The table, row by row:
-34:-54:15:1:-30:105:-39:17:-8:-19
30:64:-20:-5:16:-100:65:-29:8:32
33:63:-28:-5:18:-105:44:-22:9:20
19:-39:-3:-31:29:-41:7:-35:10:-51
24:71:-20:-3:19:-116:59:-24:19:22
-22:-56:7:4:-31:105:-37:30:-11:-21
-34:62:17:40:-39:30:-4:37:-23:52
-20:-49:17:0:-23:101:-40:24:-18:-9
36:-56:-11:-16:21:-29:-9:-29:10:-42
-43:52:8:26:-34:38:-8:33:-14:63
-29:41:8:22:-32:35:6:25:-20:64
41:-42:-24:-17:34:-28:-2:-44:32:-49
-30:65:-2:14:-31:39:5:30:-19:58
34:-36:-12:-30:32:-41:-1:-32:11:-53
43:-38:-18:-31:37:-33:2:-35:17:-39
-33:-66:20:13:-26:107:-46:25:-6:-14
-36:58:9:23:-40:33:6:29:-25:55
-33:-50:20:9:-29:97:-55:8:-10:-9
-42:53:31:22:-32:28:8:42:-15:57
37:55:-15:-9:17:-115:54:-10:16:25
34:66:-12:-7:28:-101:44:-14:4:22
31:-45:-23:-24:30:-36:9:-33:16:-49
-27:50:34:31:-45:31:11:24:-4:47
-40:47:21:33:-34:34:8:24:-20:67
33:-38:-13:-20:29:-39:-1:-22:9:-52
33:-40:-29:-33:35:-38:2:-33:11:-58
-21:-46:17:5:-30:98:-50:25:-8:-12
-24:-51:11:4:-24:97:-43:25:-17:-13
-19:-60:25:1:-32:107:-44:26:-20:-19
33:-46:-10:-22:38:-39:-10:-17:14:-57
-22:-59:7:2:-24:99:-37:22:-15:-18
27:76:-9:3:20:-112:47:-27:22:20
33:-33:0:-31:32:-43:13:-33:20:-59
36:66:-22:-4:37:-114:49:-18:13:14
27:-37:-8:-31:40:-41:8:-22:19:-42
-28:-56:20:11:-12:100:-43:29:0:-19
22:62:-22:-1:29:-107:61:-15:13:24
36:-42:-26:-30:43:-48:3:-24:14:-44
-21:53:18:27:-45:29:8:31:-21:56
41:71:-10:-2:32:-112:54:-18:9:28
34:58:-10:-6:24:-114:58:-22:5:11
30:61:-30:-9:38:-107:46:-24:14:30
27:64:-11:-3:29:-106:54:-26:15:15
31:62:-21:-3:23:-117:56:-27:15:20
41:67:-21:-5:32:-112:61:-17:9:26
28:64:-18:-2:23:-109:50:-19:6:19
33:-41:-16:-20:45:-49:-4:-27:33:-46
26:55:-26:6:19:-117:55:-16:22:17
22:57:-17:6:27:-106:54:-29:23:18
-27:55:11:29:-30:30:4:14:-21:55
39:-43:-24:-20:27:-35:1:-21:13:-61
-29:47:16:27:-29:29:13:23:-26:70
-41:54:11:25:-45:25:-1:29:-22:54
26:56:-26:-3:25:-101:63:-15:16:30
-28:-47:31:8:-26:108:-53:21:-20:-16
-32:-56:4:-8:-26:112:-47:23:-18:-2
-29:-50:20:11:-40:105:-53:15:-11:-7
-26:-43:15:8:-27:110:-49:19:-8:-9
-32:-53:22:-9:-21:109:-46:22:-13:-2
30:56:-27:7:22:-108:59:-25:7:19
44:-40:-14:-17:22:-34:4:-11:14:-59
32:59:-18:-11:33:-111:51:-19:28:17
-33:56:7:22:-34:19:4:21:-22:65
-24:-48:20:11:-22:98:-36:25:-4:-1
-36:53:16:29:-31:24:2:23:-20:53
32:-42:-20:-15:34:-35:1:-33:12:-54
-35:40:13:33:-32:33:-1:43:-32:62
-29:-48:14:5:-39:107:-38:20:-19:-21
37:-40:-22:-21:39:-33:5:-29:16:-60
-37:-55:30:9:-22:100:-45:16:-8:-11
30:-31:-21:-20:29:-24:-6:-24:20:-55
40:-36:-16:-33:41:-38:5:-21:13:-53
38:-35:-12:-22:42:-37:-5:-34:15:-67
24:68:-10:2:21:-105:52:-25:0:12
-40:47:5:26:-31:19:1:26:-23:70
34:-39:-20:-28:29:-41:9:-26:14:-56
-34:50:20:35:-36:30:7:18:-12:63
-31:-48:20:1:-12:110:-49:22:-11:-8
-36:-53:8:3:-23:112:-43:30:-5:-10
-25:48:15:27:-34:28:-2:29:-13:56
-38:54:14:24:-32:28:8:21:2:65
-24:-52:16:12:-34:94:-55:16:-14:-13
21:59:-20:-8:29:-106:55:-24:0:24
-31:54:6:17:-40:33:-9:37:-19:63
-38:-49:14:9:-20:91:-44:24:-16:-9
45:-34:-16:-33:46:-35:2:-35:14:-55
-40:-62:8:0:-32:97:-47:27:-4:-5
27:55:-22:-3:22:-118:58:-24:19:20
34:-30:-12:-31:44:-36:-1:-15:23:-48
25:54:-14:10:26:-95:44:-16:-2:18
29:65:-14:3:27:-111:40:-30:17:19
-32:47:15:25:-28:23:-2:32:-15:54
29:-45:-12:-27:41:-30:-3:-9:25:-47
24:-41:-25:-32:29:-30:-1:-24:17:-51
-38:52:12:33:-36:31:1:22:-15:65
34:65:-26:-5:37:-101:68:-11:24:24
25:-46:-15:-19:27:-42:4:-32:12:-50
-19:41:17:26:-32:33:16:29:-17:60
-36:-49:14:12:-31:105:-55:44:-9:-7
-37:-45:16:10:-27:90:-51:18:-17:-7
-25:45:3:20:-42:18:7:24:-9:60
-37:42:17:26:-35:32:2:38:-2:63
-23:-49:14:-5:-26:101:-44:21:-19:-16
-31:57:9:26:-40:29:1:20:-15:52
-33:56:13:28:-47:17:2:33:-19:56
-46:-44:22:9:-17:107:-49:24:-13:-11
-33:57:6:40:-43:32:8:27:-23:56
-30:-37:19:-4:-28:109:-39:25:-17:-14
33:-40:-21:-25:37:-32:4:-27:17:-56
32:-42:-23:-29:35:-34:-1:-26:10:-57
-19:46:13:24:-38:20:13:22:-20:69
36:-43:-14:-20:34:-30:-4:-20:18:-43
-38:59:8:31:-34:36:-9:27:-9:62
-34:-57:22:2:-23:113:-48:20:-19:-18
32:54:-13:-6:22:-118:47:-9:8:19
31:-49:-21:-25:30:-36:-7:-20:28:-56
-32:57:25:25:-40:29:4:25:-27:56
28:54:-15:3:23:-109:51:-24:14:12
27:-35:-9:-25:36:-35:-2:-22:10:-59
-26:-45:25:1:-17:90:-39:22:-5:0
31:60:-12:0:27:-110:52:-32:27:18
-30:52:23:32:-34:24:1:19:-14:66
-40:-45:10:12:-23:98:-52:20:-7:-15
-37:-32:25:2:-23:102:-63:24:-10:-9
24:-39:-16:-29:28:-46:7:-24:14:-54
-35:59:18:28:-18:20:11:29:-14:55
32:-48:-18:-25:40:-37:-5:-26:14:-56
-37:50:-4:42:-35:12:0:31:-14:63
-35:-61:23:9:-13:98:-42:5:-2:-13
40:-32:-8:-24:30:-41:5:-40:18:-47
39:-42:-13:-26:38:-40:8:-39:18:-57
35:62:-16:4:25:-107:56:-17:11:11
33:67:-8:-6:29:-114:60:-17:2:25
26:-39:-15:-31:37:-47:-4:-24:10:-41
-39:62:23:17:-27:31:3:32:-18:62
-28:-55:28:2:-21:101:-47:17:-6:-30
-27:-44:16:8:-20:103:-47:18:-13:-13
-27:-51:27:13:-24:107:-38:25:-13:-15
-31:48:4:29:-41:31:1:30:-23:69
20:74:-30:-5:22:-108:43:-34:16:21
41:-39:-13:-28:37:-30:3:-28:13:-57
38:-44:-10:-20:21:-30:0:-28:18:-49
30:-33:-17:-39:30:-37:9:-30:23:-45
-20:-50:20:8:-23:99:-50:31:-14:-4
31:-42:-14:-27:39:-36:-3:-24:17:-52
-25:-52:28:-1:-23:97:-39:17:-8:-3
-31:54:13:34:-35:31:-1:29:-19:51
32:49:-13:-12:32:-98:59:-20:10:20
30:-42:-18:-29:35:-37:-4:-26:19:-53
-30:43:25:31:-29:29:-3:26:-21:65
-17:-50:25:10:-30:108:-47:24:-16:-12
-32:-45:8:11:-32:102:-45:14:-1:-14
-44:60:17:24:-42:28:10:29:-17:62
25:61:-20:1:26:-105:48:-29:20:8
-42:59:19:36:-33:18:5:31:-9:56
25:57:-17:-3:34:-111:51:-37:2:21
25:-34:-15:-24:32:-39:-3:-27:26:-50
32:58:-29:-1:32:-115:51:-29:9:17
-32:-61:17:8:-38:102:-56:24:-8:-5
-44:48:15:32:-40:34:-3:26:-14:49
-43:58:23:24:-35:26:-4:17:-17:68
38:60:-12:4:28:-115:44:-27:13:25
28:54:-13:4:34:-111:64:-23:13:28
-31:61:10:36:-37:28:-2:28:-15:54
-35:-55:16:1:-30:94:-47:22:-2:-12
-35:-51:29:4:-25:103:-45:24:-13:-14
26:-31:-13:-29:32:-47:-4:-19:7:-52
-34:60:8:30:-37:26:-4:22:-25:61
-27:-53:19:7:-28:97:-43:28:-8:-26
32:64:-18:-5:14:-101:47:-15:5:18
37:58:-25:-10:24:-104:56:-17:2:19
-27:-48:7:16:-34:100:-46:12:-19:-11
39:56:-16:12:15:-107:54:-23:22:16
-41:41:25:25:-31:41:0:25:-18:58
35:55:-9:-14:22:-116:55:-30:6:23
-24:-52:20:6:-27:109:-47:23:-1:-12
-29:47:6:33:-30:20:10:24:-9:45
38:-33:-9:-29:22:-30:10:-25:20:-50
-33:-45:11:10:-18:98:-46:19:-12:-7
-36:-34:20:11:-34:92:-45:18:-16:-20
-39:46:9:29:-33:37:1:17:-11:60
31:63:-17:-11:28:-118:54:-37:23:33
-28:-54:23:2:-18:98:-43:10:7:-13
-25:-51:25:0:-28:107:-57:26:-17:-9
33:-30:-8:-38:35:-29:9:-26:6:-54
-30:46:23:28:-35:27:0:23:-18:56
33:-31:-10:-20:42:-29:5:-12:14:-42
36:-40:-15:-30:37:-38:3:-30:19:-45
37:-34:-22:-37:43:-43:-1:-21:22:-60
-31:-42:13:11:-16:91:-40:16:-17:-15
-47:46:10:22:-41:27:-1:33:-15:61
29:-42:-22:-29:34:-43:7:-30:23:-50
42:-41:-22:-39:42:-33:1:-28:23:-60
25:-36:-1:-25:30:-33:10:-25:14:-48
-38:54:14:32:-35:28:10:29:-33:68
-30:-48:17:7:-27:99:-46:24:-15:-5
14:56:-26:-15:35:-110:56:-16:20:19
25:55:-12:-9:23:-110:63:-29:17:18
-35:48:18:32:-29:31:4:20:-23:62
23:69:-20:9:15:-110:57:-15:15:2
-30:-59:10:1:-26:106:-43:28:-10:-12
35:-43:-11:-27:39:-31:-3:-21:19:-58
23:59:-14:7:33:-110:60:-25:6:22
35:61:-4:2:30:-116:65:-22:5:17
27:77:-25:4:16:-109:63:-23:11:30
-33:-52:22:-4:-25:107:-40:26:-20:-12
-38:51:22:30:-50:38:8:33:-11:57
32:-42:-16:-25:35:-37:3:-38:18:-43
-25:-41:10:1:-18:96:-51:25:-4:-15
36:-34:-17:-25:37:-26:3:-34:5:-49
34:-42:-13:-24:22:-36:-9:-32:20:-49
-31:-55:9:9:-30:104:-50:15:-12:-13
-28:42:19:25:-33:29:14:34:-23:56
31:65:-18:0:31:-113:54:-31:-5:9
32:-45:-23:-21:25:-52:3:-23:20:-41
-35:53:12:27:-30:23:3:28:-25:56
-26:-53:10:0:-26:90:-48:30:-7:-21
31:58:-22:-15:27:-112:53:-20:6:11
36:-49:-18:-22:29:-39:-2:-32:19:-43
-29:-49:23:8:-20:100:-53:18:-11:-12
38:-48:-15:-17:35:-36:16:-28:12:-51
49:-47:-12:-25:27:-31:2:-24:16:-40
33:-44:-19:-24:37:-28:1:-23:22:-54
38:65:-7:-15:27:-111:45:-19:17:5
36:-50:-24:-26:33:-35:5:-31:22:-48
-35:53:1:22:-34:18:8:22:-28:64
41:-40:-13:-33:37:-37:6:-21:19:-37
28:57:-32:3:24:-111:52:-32:23:18
-37:-50:14:15:-39:112:-41:9:-13:-22
-25:-48:14:-2:-25:108:-43:15:-12:-11
40:62:-6:-8:36:-105:47:-27:2:14
28:70:-16:-12:26:-116:54:-17:24:16
-35:-58:19:0:-12:95:-51:23:-9:-16
39:-50:-18:-27:29:-31:-9:-40:25:-62
-21:-55:26:17:-29:93:-48:22:-22:-3
43:-36:-24:-38:32:-44:1:-35:11:-54
29:68:-10:-11:30:-108:51:-23:11:22
41:-35:-12:-33:36:-39:5:-27:17:-53
-21:-54:11:12:-16:105:-45:42:-25:-16
-28:-62:16:7:-24:103:-53:20:-20:-15
-36:49:19:27:-26:25:9:30:-24:62
43:-36:-8:-25:28:-34:-5:-24:22:-55
32:-45:-13:-26:40:-37:3:-22:20:-56
44:-45:-4:-25:31:-42:-4:-31:20:-49
42:-47:-22:-24:34:-39:-5:-28:19:-51
26:59:-23:-8:13:-104:49:-23:14:17
-21:-51:8:18:-24:96:-53:19:-16:-13
33:-42:-8:-28:31:-37:2:-31:21:-46
-28:45:26:35:-38:17:5:31:-18:55
31:-29:-7:-34:45:-45:-2:-25:14:-51
36:-44:-19:-34:38:-35:-7:-24:24:-60
-28:53:15:35:-45:37:0:25:-23:57
-45:48:18:30:-39:28:2:26:-14:57
26:-42:-11:-22:32:-40:-7:-30:24:-47
19:58:-2:-4:17:-100:58:-24:10:19
-32:-53:20:2:-21:94:-40:15:-3:-20
-30:-60:17:-3:-21:104:-44:26:-20:-12
28:-35:-12:-37:47:-31:-8:-23:14:-56
-31:61:19:25:-42:30:-5:28:-25:57
-41:58:9:32:-37:27:0:19:-15:69
32:56:-20:-1:25:-112:57:-13:11:24
-29:-43:17:2:-22:104:-47:13:-21:-14
-26:-60:18:1:-20:98:-56:19:-18:-1
-33:57:8:31:-28:27:-5:30:-9:66
-17:-47:20:2:-21:92:-46:28:-3:-10
25:-38:-14:-30:37:-43:-7:-23:21:-57
35:-44:-15:-23:40:-40:3:-20:23:-48
-45:57:23:26:-33:17:6:30:-19:65
37:-47:-13:-25:38:-28:-5:-22:12:-50
-24:-43:19:2:-24:104:-41:25:-21:-24
26:-43:-19:-30:39:-50:-1:-23:6:-49
-35:-47:13:5:-25:102:-51:14:-13:-18
32:-35:-15:-24:32:-33:0:-27:17:-52
34:61:-25:-6:35:-112:56:-24:6:13
36:-41:-10:-17:29:-34:14:-22:18:-64
-21:-41:26:6:-22:102:-42:20:-12:-13
36:-40:-15:-35:28:-32:3:-25:19:-54
25:-40:-14:-30:27:-36:0:-26:19:-55
-24:47:18:36:-39:24:2:33:-10:50
-40:-50:15:-1:-31:101:-40:17:-17:-26
34:69:-26:0:22:-109:51:-4:24:16
21:-51:-20:-24:31:-43:5:-31:8:-56
-34:58:7:36:-48:25:5:42:-19:71
25:-54:-16:-23:31:-38:-10:-28:17:-39
31:67:-16:-12:28:-113:58:-28:10:23
-29:38:12:25:-30:33:1:19:-17:65
-34:-49:16:5:-23:101:-49:20:-16:-13
-31:59:13:32:-47:16:-1:28:-26:58
-26:-61:14:16:-25:109:-56:27:-8:-12
-32:59:27:25:-40:23:0:36:-17:52
29:-39:-15:-27:37:-32:3:-23:18:-49
-40:57:19:31:-36:24:0:22:-14:48
-27:39:7:33:-37:32:11:42:-12:56
-37:-55:15:2:-24:99:-53:18:-13:-22
-34:-50:25:12:-32:96:-59:29:-18:-11
-45:48:17:32:-39:14:-5:35:-22:53
35:-43:-1:-31:36:-39:-6:-32:21:-54
-38:-58:13:9:-37:100:-32:22:-7:-9
-37:42:16:35:-37:39:15:22:-32:52
-42:56:5:31:-33:27:14:32:-19:61
23:-40:-17:-33:35:-43:-5:-17:24:-48
45:-47:-12:-26:41:-38:1:-26:15:-44
-24:53:16:29:-31:27:-5:14:-21:56
34:-42:-21:-9:35:-23:8:-26:14:-56
27:44:-23:-3:29:-107:52:-19:12:19
36:60:-16:-2:25:-106:61:-21:10:8
-29:-62:13:4:-28:97:-43:28:-10:-12
-20:-52:21:5:-26:102:-45:18:-12:-12
Every row comes from 2 hidden switches, listed from the one that spreads the rows most; 1 means on and 0 means off. All are off in the first row of the table.
Rows drawn again from the table, each followed by whether each switch is on (1) or off (0), in that order:
-36:-53:8:3:-23:112:-43:30:-5:-10 0 0
34:-39:-20:-28:29:-41:9:-26:14:-56 1 0
-26:-61:14:16:-25:109:-56:27:-8:-12 0 0
24:-41:-25:-32:29:-30:-1:-24:17:-51 1 0
34:-36:-12:-30:32:-41:-1:-32:11:-53 1 0
25:-38:-14:-30:37:-43:-7:-23:21:-57 1 0
27:-35:-9:-25:36:-35:-2:-22:10:-59 1 0
20:74:-30:-5:22:-108:43:-34:16:21 1 1
-30:-37:19:-4:-28:109:-39:25:-17:-14 0 0
-44:48:15:32:-40:34:-3:26:-14:49 0 1
27:55:-22:-3:22:-118:58:-24:19:20 1 1
22:57:-17:6:27:-106:54:-29:23:18 1 1
-28:53:15:35:-45:37:0:25:-23:57 0 1
25:-40:-14:-30:27:-36:0:-26:19:-55 1 0
-29:-62:13:4:-28:97:-43:28:-10:-12 0 0
-35:59:18:28:-18:20:11:29:-14:55 0 1
-34:58:7:36:-48:25:5:42:-19:71 0 1
-31:-48:20:1:-12:110:-49:22:-11:-8 0 0
25:-36:-1:-25:30:-33:10:-25:14:-48 1 0
-25:-51:25:0:-28:107:-57:26:-17:-9 0 0
41:71:-10:-2:32:-112:54:-18:9:28 1 1
-37:-50:14:15:-39:112:-41:9:-13:-22 0 0
-30:46:23:28:-35:27:0:23:-18:56 0 1
-19:46:13:24:-38:20:13:22:-20:69 0 1
-20:-49:17:0:-23:101:-40:24:-18:-9 0 0
40:-36:-16:-33:41:-38:5:-21:13:-53 1 0
38:60:-12:4:28:-115:44:-27:13:25 1 1
38:-33:-9:-29:22:-30:10:-25:20:-50 1 0
30:61:-30:-9:38:-107:46:-24:14:30 1 1
35:-43:-11:-27:39:-31:-3:-21:19:-58 1 0
29:-45:-12:-27:41:-30:-3:-9:25:-47 1 0
-35:48:18:32:-29:31:4:20:-23:62 0 1
-35:-47:13:5:-25:102:-51:14:-13:-18 0 0
25:57:-17:-3:34:-111:51:-37:2:21 1 1
33:-46:-10:-22:38:-39:-10:-17:14:-57 1 0
-26:-60:18:1:-20:98:-56:19:-18:-1 0 0
23:59:-14:7:33:-110:60:-25:6:22 1 1
-38:59:8:31:-34:36:-9:27:-9:62 0 1
-33:56:13:28:-47:17:2:33:-19:56 0 1
45:-47:-12:-26:41:-38:1:-26:15:-44 1 0
-25:45:3:20:-42:18:7:24:-9:60 0 1
26:-39:-15:-31:37:-47:-4:-24:10:-41 1 0
-25:-48:14:-2:-25:108:-43:15:-12:-11 0 0
-36:49:19:27:-26:25:9:30:-24:62 0 1
35:62:-16:4:25:-107:56:-17:11:11 1 1
33:-40:-21:-25:37:-32:4:-27:17:-56 1 0
-17:-47:20:2:-21:92:-46:28:-3:-10 0 0
-35:53:12:27:-30:23:3:28:-25:56 0 1
-47:46:10:22:-41:27:-1:33:-15:61 0 1
42:-41:-22:-39:42:-33:1:-28:23:-60 1 0
-27:-51:27:13:-24:107:-38:25:-13:-15 0 0
40:-32:-8:-24:30:-41:5:-40:18:-47 1 0
33:-44:-19:-24:37:-28:1:-23:22:-54 1 0
37:-34:-22:-37:43:-43:-1:-21:22:-60 1 0
33:-33:0:-31:32:-43:13:-33:20:-59 1 0
42:-47:-22:-24:34:-39:-5:-28:19:-51 1 0
33:63:-28:-5:18:-105:44:-22:9:20 1 1
-28:45:26:35:-38:17:5:31:-18:55 0 1
-37:-55:30:9:-22:100:-45:16:-8:-11 0 0
-29:-43:17:2:-22:104:-47:13:-21:-14 0 0
-29:47:6:33:-30:20:10:24:-9:45 0 1
21:59:-20:-8:29:-106:55:-24:0:24 1 1
-32:-45:8:11:-32:102:-45:14:-1:-14 0 0
-32:59:27:25:-40:23:0:36:-17:52 0 1
32:-45:-13:-26:40:-37:3:-22:20:-56 1 0
31:-49:-21:-25:30:-36:-7:-20:28:-56 1 0
-43:58:23:24:-35:26:-4:17:-17:68 0 1
32:54:-13:-6:22:-118:47:-9:8:19 1 1
31:-42:-14:-27:39:-36:-3:-24:17:-52 1 0
-29:-50:20:11:-40:105:-53:15:-11:-7 0 0
-29:47:16:27:-29:29:13:23:-26:70 0 1
-23:-49:14:-5:-26:101:-44:21:-19:-16 0 0
-36:-34:20:11:-34:92:-45:18:-16:-20 0 0
-22:-59:7:2:-24:99:-37:22:-15:-18 0 0
32:-42:-23:-29:35:-34:-1:-26:10:-57 1 0
36:66:-22:-4:37:-114:49:-18:13:14 1 1
-28:-56:20:11:-12:100:-43:29:0:-19 0 0
41:-42:-24:-17:34:-28:-2:-44:32:-49 1 0
32:-45:-23:-21:25:-52:3:-23:20:-41 1 0
-38:51:22:30:-50:38:8:33:-11:57 0 1
-31:54:6:17:-40:33:-9:37:-19:63 0 1
31:62:-21:-3:23:-117:56:-27:15:20 1 1
-33:-66:20:13:-26:107:-46:25:-6:-14 0 0
31:58:-22:-15:27:-112:53:-20:6:11 1 1
38:-44:-10:-20:21:-30:0:-28:18:-49 1 0
-33:-50:20:9:-29:97:-55:8:-10:-9 0 0
-40:57:19:31:-36:24:0:22:-14:48 0 1
-29:38:12:25:-30:33:1:19:-17:65 0 1
-40:-50:15:-1:-31:101:-40:17:-17:-26 0 0
40:62:-6:-8:36:-105:47:-27:2:14 1 1
-34:50:20:35:-36:30:7:18:-12:63 0 1
45:-34:-16:-33:46:-35:2:-35:14:-55 1 0
35:-44:-15:-23:40:-40:3:-20:23:-48 1 0
27:44:-23:-3:29:-107:52:-19:12:19 1 1
-38:54:14:24:-32:28:8:21:2:65 0 1
-30:-60:17:-3:-21:104:-44:26:-20:-12 0 0
-35:-51:29:4:-25:103:-45:24:-13:-14 0 0
-35:-61:23:9:-13:98:-42:5:-2:-13 0 0
-37:42:16:35:-37:39:15:22:-32:52 0 1
43:-36:-8:-25:28:-34:-5:-24:22:-55 1 0
22:62:-22:-1:29:-107:61:-15:13:24 1 1
-35:53:1:22:-34:18:8:22:-28:64 0 1
31:-29:-7:-34:45:-45:-2:-25:14:-51 1 0
28:70:-16:-12:26:-116:54:-17:24:16 1 1
36:-40:-15:-35:28:-32:3:-25:19:-54 1 0
-36:-49:14:12:-31:105:-55:44:-9:-7 0 0
36:-40:-15:-30:37:-38:3:-30:19:-45 1 0
29:65:-14:3:27:-111:40:-30:17:19 1 1
37:58:-25:-10:24:-104:56:-17:2:19 1 1
26:59:-23:-8:13:-104:49:-23:14:17 1 1
-37:42:17:26:-35:32:2:38:-2:63 0 1
25:54:-14:10:26:-95:44:-16:-2:18 1 1
34:58:-10:-6:24:-114:58:-22:5:11 1 1
-17:-50:25:10:-30:108:-47:24:-16:-12 0 0
19:58:-2:-4:17:-100:58:-24:10:19 1 1
-31:59:13:32:-47:16:-1:28:-26:58 0 1
-35:-58:19:0:-12:95:-51:23:-9:-16 0 0
-40:47:5:26:-31:19:1:26:-23:70 0 1
-36:53:16:29:-31:24:2:23:-20:53 0 1
35:-43:-1:-31:36:-39:-6:-32:21:-54 1 0
-21:-54:11:12:-16:105:-45:42:-25:-16 0 0
30:-31:-21:-20:29:-24:-6:-24:20:-55 1 0
-25:48:15:27:-34:28:-2:29:-13:56 0 1
32:-35:-15:-24:32:-33:0:-27:17:-52 1 0
36:-49:-18:-22:29:-39:-2:-32:19:-43 1 0
33:-41:-16:-20:45:-49:-4:-27:33:-46 1 0
-43:52:8:26:-34:38:-8:33:-14:63 0 1
36:-43:-14:-20:34:-30:-4:-20:18:-43 1 0
-33:-52:22:-4:-25:107:-40:26:-20:-12 0 0
-29:-48:14:5:-39:107:-38:20:-19:-21 0 0
32:56:-20:-1:25:-112:57:-13:11:24 1 1
-37:50:-4:42:-35:12:0:31:-14:63 0 1
37:-47:-13:-25:38:-28:-5:-22:12:-50 1 0
-38:54:14:32:-35:28:10:29:-33:68 0 1
43:-38:-18:-31:37:-33:2:-35:17:-39 1 0
38:-35:-12:-22:42:-37:-5:-34:15:-67 1 0
-37:-45:16:10:-27:90:-51:18:-17:-7 0 0
-31:48:4:29:-41:31:1:30:-23:69 0 1
-30:43:25:31:-29:29:-3:26:-21:65 0 1
-40:-62:8:0:-32:97:-47:27:-4:-5 0 0
41:-40:-13:-33:37:-37:6:-21:19:-37 1 0
32:-42:-20:-15:34:-35:1:-33:12:-54 1 0
-24:-51:11:4:-24:97:-43:25:-17:-13 0 0
14:56:-26:-15:35:-110:56:-16:20:19 1 1
-20:-50:20:8:-23:99:-50:31:-14:-4 0 0
-40:-45:10:12:-23:98:-52:20:-7:-15 0 0
32:58:-29:-1:32:-115:51:-29:9:17 1 1
26:-42:-11:-22:32:-40:-7:-30:24:-47 1 0
-34:-54:15:1:-30:105:-39:17:-8:-19 0 0
-33:57:8:31:-28:27:-5:30:-9:66 0 1
-20:-52:21:5:-26:102:-45:18:-12:-12 0 0
-33:57:6:40:-43:32:8:27:-23:56 0 1
44:-40:-14:-17:22:-34:4:-11:14:-59 1 0
29:68:-10:-11:30:-108:51:-23:11:22 1 1
-28:-47:31:8:-26:108:-53:21:-20:-16 0 0
39:-42:-13:-26:38:-40:8:-39:18:-57 1 0
-24:-43:19:2:-24:104:-41:25:-21:-24 0 0
19:-39:-3:-31:29:-41:7:-35:10:-51 1 0
27:-37:-8:-31:40:-41:8:-22:19:-42 1 0
33:-38:-13:-20:29:-39:-1:-22:9:-52 1 0
-41:54:11:25:-45:25:-1:29:-22:54 0 1
27:77:-25:4:16:-109:63:-23:11:30 1 1
36:-42:-26:-30:43:-48:3:-24:14:-44 1 0
-25:-41:10:1:-18:96:-51:25:-4:-15 0 0
31:67:-16:-12:28:-113:58:-28:10:23 1 1
27:64:-11:-3:29:-106:54:-26:15:15 1 1
28:64:-18:-2:23:-109:50:-19:6:19 1 1
33:-40:-29:-33:35:-38:2:-33:11:-58 1 0
36:-50:-24:-26:33:-35:5:-31:22:-48 1 0
-44:60:17:24:-42:28:10:29:-17:62 0 1
25:55:-12:-9:23:-110:63:-29:17:18 1 1
23:-40:-17:-33:35:-43:-5:-17:24:-48 1 0
30:56:-27:7:22:-108:59:-25:7:19 1 1
-30:-59:10:1:-26:106:-43:28:-10:-12 0 0
26:-43:-19:-30:39:-50:-1:-23:6:-49 1 0
-32:-56:4:-8:-26:112:-47:23:-18:-2 0 0
32:-48:-18:-25:40:-37:-5:-26:14:-56 1 0
-37:-32:25:2:-23:102:-63:24:-10:-9 0 0
-31:54:13:34:-35:31:-1:29:-19:51 0 1
-21:53:18:27:-45:29:8:31:-21:56 0 1
37:55:-15:-9:17:-115:54:-10:16:25 1 1
32:49:-13:-12:32:-98:59:-20:10:20 1 1
-19:41:17:26:-32:33:16:29:-17:60 0 1
28:-35:-12:-37:47:-31:-8:-23:14:-56 1 0
-29:-49:23:8:-20:100:-53:18:-11:-12 0 0
-24:-52:20:6:-27:109:-47:23:-1:-12 0 0
-39:46:9:29:-33:37:1:17:-11:60 0 1
-42:56:5:31:-33:27:14:32:-19:61 0 1
-27:39:7:33:-37:32:11:42:-12:56 0 1
-29:41:8:22:-32:35:6:25:-20:64 0 1
38:-48:-15:-17:35:-36:16:-28:12:-51 1 0
-37:-55:15:2:-24:99:-53:18:-13:-22 0 0
25:-46:-15:-19:27:-42:4:-32:12:-50 1 0
32:59:-18:-11:33:-111:51:-19:28:17 1 1
-24:-52:16:12:-34:94:-55:16:-14:-13 0 0
38:65:-7:-15:27:-111:45:-19:17:5 1 1
